[-24   3   6  15  23 -29  59   3 -12  12 -30  -4  -4 -33  13  -6  24 -11
   8  27] = zofo
[  6  15  26 -29  59   3 -12  12 -22  25  -8 -23  12  -2 -12  -6  -4 -14
 -17  13] = tamo
[  2 -26  -8  -2  12  -1   2   2 -22  -4 -30  12 -11  22  12   1  -3 -33
  11  33] = Vegep
[ 28 -14 -18  -1  38  -6  -9  34   0  23 -14  19  83  32  18 -21   0 -20
   8  14] = pemat
[ -9 -25 -20   9  -8   5   3  42   7 -14  23 -32   7  -1  -4   7   4  20
  -6 -22] = takup
[ 28 -14 -18  -1  38  -6  -9  34   0 -14 -14  19  83  32  18 -21   0 -20
   8  14] = gine
[-15  34 -15  -5  17  -8  13   1  -6 -31  12  -3  -7 -40   3  83  82  11
  64  -8] = suzu
find: [ -4 -30  12]
Vegep
then: [  6  15  23 -29  59   3 -12  12]
[-30]
find: [  6  15  26 -29  59   3 -12  12 -22  25  -8 -23  12  -2 -12  -6  -4 -14
 -17  13]
tamo
find: [ 28 -14 -18  -1  38  -6  -9  34   0 -14 -14  19  83  32  18 -21   0 -20
   8  14]
gine

[  7  -6  -9  24 -21  10  29 -29  -7   4   5 -35 -15  -4  10  22 -21  19
   6 -25 -13 -12 -16   4  -7  -2  12   9  11   3  10  17   7 -26] -> Puza
[ 19 -17 -18  14  75 -39  -4  25   1 -26  18 -34  -6 -13  25  28  -9  11
  15 -39 -18   8  -9  13 -12   3   2   4   7   3  -1  26  -2 -27] -> Vegep
[ 72   6  -8   2  41  26  35  29 -20 -16  51   1  29   4  68 -25  17 -12
  23 -43 -12  44 -13  44  10  28 -52   5   5  14 -46  11   9 -66] -> gine
[ 78 -36 -15   6  38  27  52  12 -24 -13  60 -12  26 -12  81  -5  18  -9
  30 -58 -22  50  -7  52   0  31 -49   3   2  34 -46  27   7 -69] -> dozov
[ 24 -21 -16  16  -5  13  41 -24 -12  -1  20 -35  -4 -19  31  27  -8  14
  14 -35 -18  10  -8  18 -15   7  -1   4   8  10  -4  28  -2 -30] -> nenu
[  9   4   1   0   3   4   0   8   0  -4   4  -1   5   9   3 -12  -4   2
   1   1   0   1  -5   3   5   4  -8   7   4  -2  -5  -4  -4 -14] -> takup
[ 46 -37 -26  29  -4  25  75 -39 -26   1  44 -60  -6 -31  58  50  -7  17
  28 -70 -31  25 -12  30 -24  14  -4   7  11  20 -11  52  -2 -51] -> pemat
[  5  -3  -3   5  -5   5  10  -8   2   1   4 -12  -3  -4   5   8  -2   6
   4 -11  -6   2  -3   1  -1   3   6   4   5   0   3   7   0  -7] -> zofo
[ 39  37  23  41  -4  33  -6  31   2  -7  -4  -8  -6  75   3 -62 -36  28
 -10   6  12 -32 -52   2  35   1 -22  41  43  -1   0 -35  -9 -78] -> Gub
[ 7  0 -1  5 -4  0  5 -4 -1  1  2 -8 -2  1  4  5 -2  3  3 -4 -2  1 -3  1
 -3  1  4  4  3 -1  0  4 -1 -6] -> tamo
[ 12  21   6  34 -18  17   6   1   2   0 -10 -21 -14  35  -4 -21 -30  26
  -6  -3  -2 -29 -34  -5  12  -4   5  26  26  -6  10 -12 -10 -43] -> veven
find: [ -4  25  75 -39 -26   1]
pemat
find: [ 7  0 -1  5 -4  0  5 -4 -1  1  2 -8 -2  1  4  5 -2  3  3 -4 -2  1 -3  1
 -3  1  4  4  3 -1  0  4 -1 -6]
tamo
find: [ 7  3 -1]
Vegep
find: [ 12  21   6  34 -18  17   6   1   2   0 -10 -21 -14  35  -4 -21 -30  26
  -6  -3  -2 -29 -34  -5  12  -4   5  26  26  -6  10 -12 -10 -43]
veven
then: [ 7 -1  4  8]
[10]

[-15  25  -8   0   6   7  -9]  suzu
[-32   8   6  -2  -1  71  46]  dozov
[ -3   2  -8   8 -11  -1  -4]  Gub
[ 1 -2 -1  6  8 10 -6]  Puza
[ 11  -8  -4  16 -13  -2  -1]  veven
[ 24  -6   1  -1 -13 -25   8]  takup
[  4 -16  -5 -15  24  -5  -3]  Vegep
[-12   5  -4  -3   6   4  -9]  gine
[  6 -21   6   4   5 -17  -1]  nenu
[-10   0   5   0   4   0  -9]  pemat
find: [-15  24]
Vegep
common suzu veven: 
[-8]
find: [-2 -1  6  8]
Puza

[ 67 -32 -32 -49 -60 -51  40 -41   7 -42  -6  39  43  68  18  39] = zofo
[-32 -49  67 -32 -60 -51  40 -41   7 -42  -6  39  43  68  18  63] = suzu
[-32 -49  67 -32 -60 -51  40 -41   7 -42  -6  39  43  68 -16  58] = veven
[-36  72  17  27 -29  29 -24  40 -26 -66 -40 -30 -63 -66 -55  46] = gine
[  5  37 -54  41  20 -40 -18   7  -6 -60  66 -41 -34 -68   6 -65] = tamo
find: [-32 -49  67 -32 -60 -51  40 -41   7 -42  -6  39  43  68  18  63]
suzu
find: [ 67 -32 -32 -49 -60 -51  40 -41   7 -42  -6  39  43  68  18  39]
zofo
then: [-40 -18]
[7]

[-16  14 -28  24   1   3 -22 -29  48  -2 -38 -15   1  23   4  16   8  12
 -38  57  -9  49 -32  44 -78  -2] -> nenu
[ -7 -27  48 -24 -45  40  32  39  12 -27  -6 -33  -9 -44 -17 -15 -28  17
  13 -50 -14   3  26  -8  43 -21] -> Puza
[ 22 -33 -12 -17 -47  23   4 -34 -17 -23 -28  12   4 -15   6 -21  39 -35
  37 -29  56 -10  19 -67  75 -12] -> veven
[-10  11  -6 -20  27 -22  -4 -23 -24  27  12   9  -8  13 -28   0 -21  29
 -44   0   1   5  14 -31   8 -73] -> suzu
[-44  22  56  15 -21 -16   8  -2  29 -17 -44  47  15  62   0 -28 -21   5
   1   0  29  14 -44  59 -26 -48] -> tamo
[-30 -10  26 -22   3 -31  22   8 -52  28  14  51  21  52  23   5 -43 -35
  29 -40  23 -53 -20 -10  17 -47] -> gine
[ -3  11  46  31 -45 -16 -15   2  62 -30  -2  23  33  36  57   8  18  36
  22 -33 -12 -18 -47  15  13 -31] -> zofo
[ 43   8 -28 -26 -44  24  -7   8  64 -15  10 -42  -7 -40  14  32  46   9
  10 -24  11   8   1 -13 -20  54] -> Gub
[-24  26   7   6  29 -53 -15  35 -20  24  52   2 -13  -5  28  -7 -33  10
  68 -54 -14 -43   9  16  -2 -55] -> dozov
then: [14 51 21 52 23]
[5]
find: [  0 -28 -21   5   1   0  29  14 -44]
tamo
then: [ 39 -35  37 -29  56 -10  19 -67]
[75]
then: [ 22 -33 -12 -18 -47]
[15]

[-15 -42   3   1  31] : veven
[ -1 -57  59  18 -31] : Vegep
[ -1 -24  59  18 -31] : Gub
[  6 -16   5  -6 -22] : tamo
[ -3 -71  -2   6   9] : dozov
[-44   3   1  -5 -57] : takup
common Vegep takup: 
[-57]
find: [-24  59  18]
Gub
then: [-42   3   1]
[31]

